Each path below is one point turned by a fixed rotation once a step. After each direction that follows a path, write how fast that rotation turns it, in deg/step (0 if it stays still).
Each turn is a multiple of 5 degrees from 10 to 175, or 0.
Each row of a path follows its step; steps can be skipped.
path 1
step 0: [ 24.2,  21.7, -13.6,  -0.1,   8.7, -18.7, -45.3,  17.2,   5.2,   8.8,
  18.8,  -5.0,  -2.9,   3.6, -14.4,  22.9,  19.4,  -2.5,  18.3,  -6.2,
 -12.3,   5.4, -36.9,  18.1,  14.0,   4.4, -18.2,  -0.9,   0.8,  27.4,
   5.5, -37.3]
step 3: [  9.4,  23.6,   8.6, -15.9,  -5.1, -56.2, -30.6,  12.2, -26.6,  11.1,
  16.4, -12.8, -12.3,   8.5, -40.5,  18.8,   7.3,  14.9,   7.1,   0.9,
   4.3,  10.1, -17.4,  -8.7,  -6.7,  -6.6, -11.5, -25.0,  -2.8,  -1.1,
 -12.7, -10.7]
step 5: [ 30.1,  28.7, -26.7,  -3.6,  -3.1, -15.5, -35.9, -17.3,  17.9,  -1.5,
  -9.9,  -0.2, -21.8,   5.1,  -5.5,  13.3, -27.2, -12.9,  -0.6, -33.7,
  11.9, -11.6, -34.6,  21.7, -17.8,  -6.1,  18.9,  12.9,   8.7,   0.4,
  -6.5,  19.3]
step 6: [ 32.5,  -1.4, -16.0, -11.7,  -1.9, -42.6,  -7.8,   0.5,   4.9, -12.1,
  17.8, -16.9,  -6.0,  -6.1, -41.5,   1.9,   5.0,   1.3,  18.8, -36.9,
   0.7,  -4.6,   0.4,   8.8, -16.1, -17.8, -29.4, -11.0,   7.6,  33.7,
  10.7,  -6.6]
step 7: [  8.8, -17.6, -14.5, -12.1, -25.4, -11.9, -17.2,  19.5,  15.8,  25.9,
   8.7,  -9.5, -15.9, -30.5,  17.3, -15.7, -16.9,  -1.5,  44.8, -19.1,
  10.2,  18.9,  -3.1,  -7.4,  -8.3, -42.6,   5.6, -17.4,  17.1,  14.9,
  -2.0,   0.5]
step 8: [ 16.4,  12.1, -10.4,  -9.7,  -6.6, -39.8, -18.8,   3.0,  26.0,  27.9,
 -14.5, -22.9, -20.9,  11.8,  23.8,  21.8, -11.0, -20.6,  -1.5, -11.4,
  15.0,  22.1, -27.7, -12.7, -32.9,   7.0,  14.3, -11.6, -14.7,   9.5,
   3.5,  -1.3]
step 10: [-12.1,  14.0,   1.1,   5.3,  -7.1,  15.3, -40.2,  17.8,   8.0,  24.4,
   8.6,   8.6, -29.7, -17.7, -11.6, -14.8,  12.1,  -7.7,  31.4, -21.3,
 -27.8,  26.0, -20.6,  14.5, -19.2, -24.8,  26.3,  10.6,  13.6,  10.4,
  -3.6,   3.9]
step 12: [-20.7,   3.5, -52.1, -15.3, -11.9, -32.9,  15.0,  12.4,   7.9,   5.4,
   7.5, -15.6, -14.0,   8.2, -38.4, -28.9,   5.5,  -2.7,  15.8,   0.7,
   0.5,   5.6, -17.6,  -4.6, -14.4,  -7.8, -24.5,  -6.7,  20.9,  16.3,
 -25.1,   1.9]
step 13: [ 11.0,  18.8,   1.5, -15.4, -13.4,  -0.9, -44.0,  11.4,   6.5,   6.0,
  13.8, -28.4, -18.3,   2.8,  -4.7, -30.1, -23.8, -16.3,  17.0,  19.3,
 -14.6,  19.3, -14.6, -10.2, -21.9, -14.7,  17.2, -20.7,  29.8,  -1.2,
 -26.8,  -4.5]
step 14: [-19.4,  -1.9,  -5.6, -16.2,   1.2, -31.3, -34.7, -11.9, -20.0, -21.6,
  -5.1, -27.5, -30.6,  14.5,  15.3,   6.5, -16.6,   8.0, -10.8, -24.9,
  -7.2,  -1.7, -15.5, -11.1, -49.3,  -3.1,   2.1, -12.7,  -3.0,   8.1,
  -6.9, -21.8]
step 15: [-10.3, -19.2, -26.5,  -2.0,   8.3, -31.4,   3.7,  -1.8, -22.5,  -8.7,
   0.5,   2.2, -52.2, -13.8,  -3.5,  -6.5,   0.5,  -4.2,  19.3, -18.0,
 -10.4,  -2.0, -26.7,   8.5, -16.2,   2.9,  -5.4,   1.7,  38.9,   9.1,
 -12.0,  34.0]
Speeds:
[  2.5,   1.4,   0.3,   1.6,  -1.6,   6.9,  -2.5,   6.2,   6.6,   5.3,
  -2.1,   6.2,  -6.0, -10.3,   4.3,   2.9,   0.4,  -3.3,  12.4,  10.0,
   4.4,  -9.3,  -4.5,   7.9,  -5.9,   3.6,  -0.6,   4.1,   5.3, -10.2,
 -10.6,   4.1]
135
[  0.8,   0.0,   1.8,   3.8,  -9.0,  10.2,   0.4,  -9.6,   5.2,   2.7,
  -4.6,   0.3,  -4.7,  -3.8,   4.2,   0.1,  -6.5,  -3.8,  -3.2,   0.3,
  -9.6,  -3.4,   3.8,  -3.2,  -1.1, -12.2,  13.9,  -8.4,  -9.5,   1.8,
  -6.6,  -4.5]
120
[ -3.0,   1.8,   5.6,  -7.1,   2.0,  -7.9,  -1.5,   0.2,   2.7,  -2.3,
   1.3,  -8.2,   4.3,  -1.2,  12.0,  -6.9,   2.6,  -4.8,   5.9,   4.7,
   3.8,   2.9,   3.2, -11.3,  -2.5,   2.1,  -5.2, -16.2,  -7.2,  -8.0,
  -4.8,   5.4]
65
[ -3.1,  -0.6,  -5.2,  -3.2,  -0.5,   8.1,  -3.7,  -3.0,  -1.8,   6.2,
  -0.5,   6.8,  -2.3,   0.2,   4.2, -11.4,  -0.8,  -2.9,   3.1,  -1.8,
   3.3,   9.7,   5.4,  -5.7,  11.0,  -4.9,   5.6,   1.4,  14.5,   0.2,
   2.8,  14.5]
130
[-12.2,  -3.9,  -2.8,  -1.9,   1.0,   6.2,   0.2,  -3.3,  -1.1,   5.6,
   1.3,  -5.1,  -2.2,  -4.7,  13.8,   0.9,  -7.6,   6.2,  -3.8, -10.4,
  13.6,  -1.4, -10.6,  -3.4,  -2.1,   4.6,   2.4,   6.1,  -4.7,  -2.7,
   4.0,  -5.5]
110
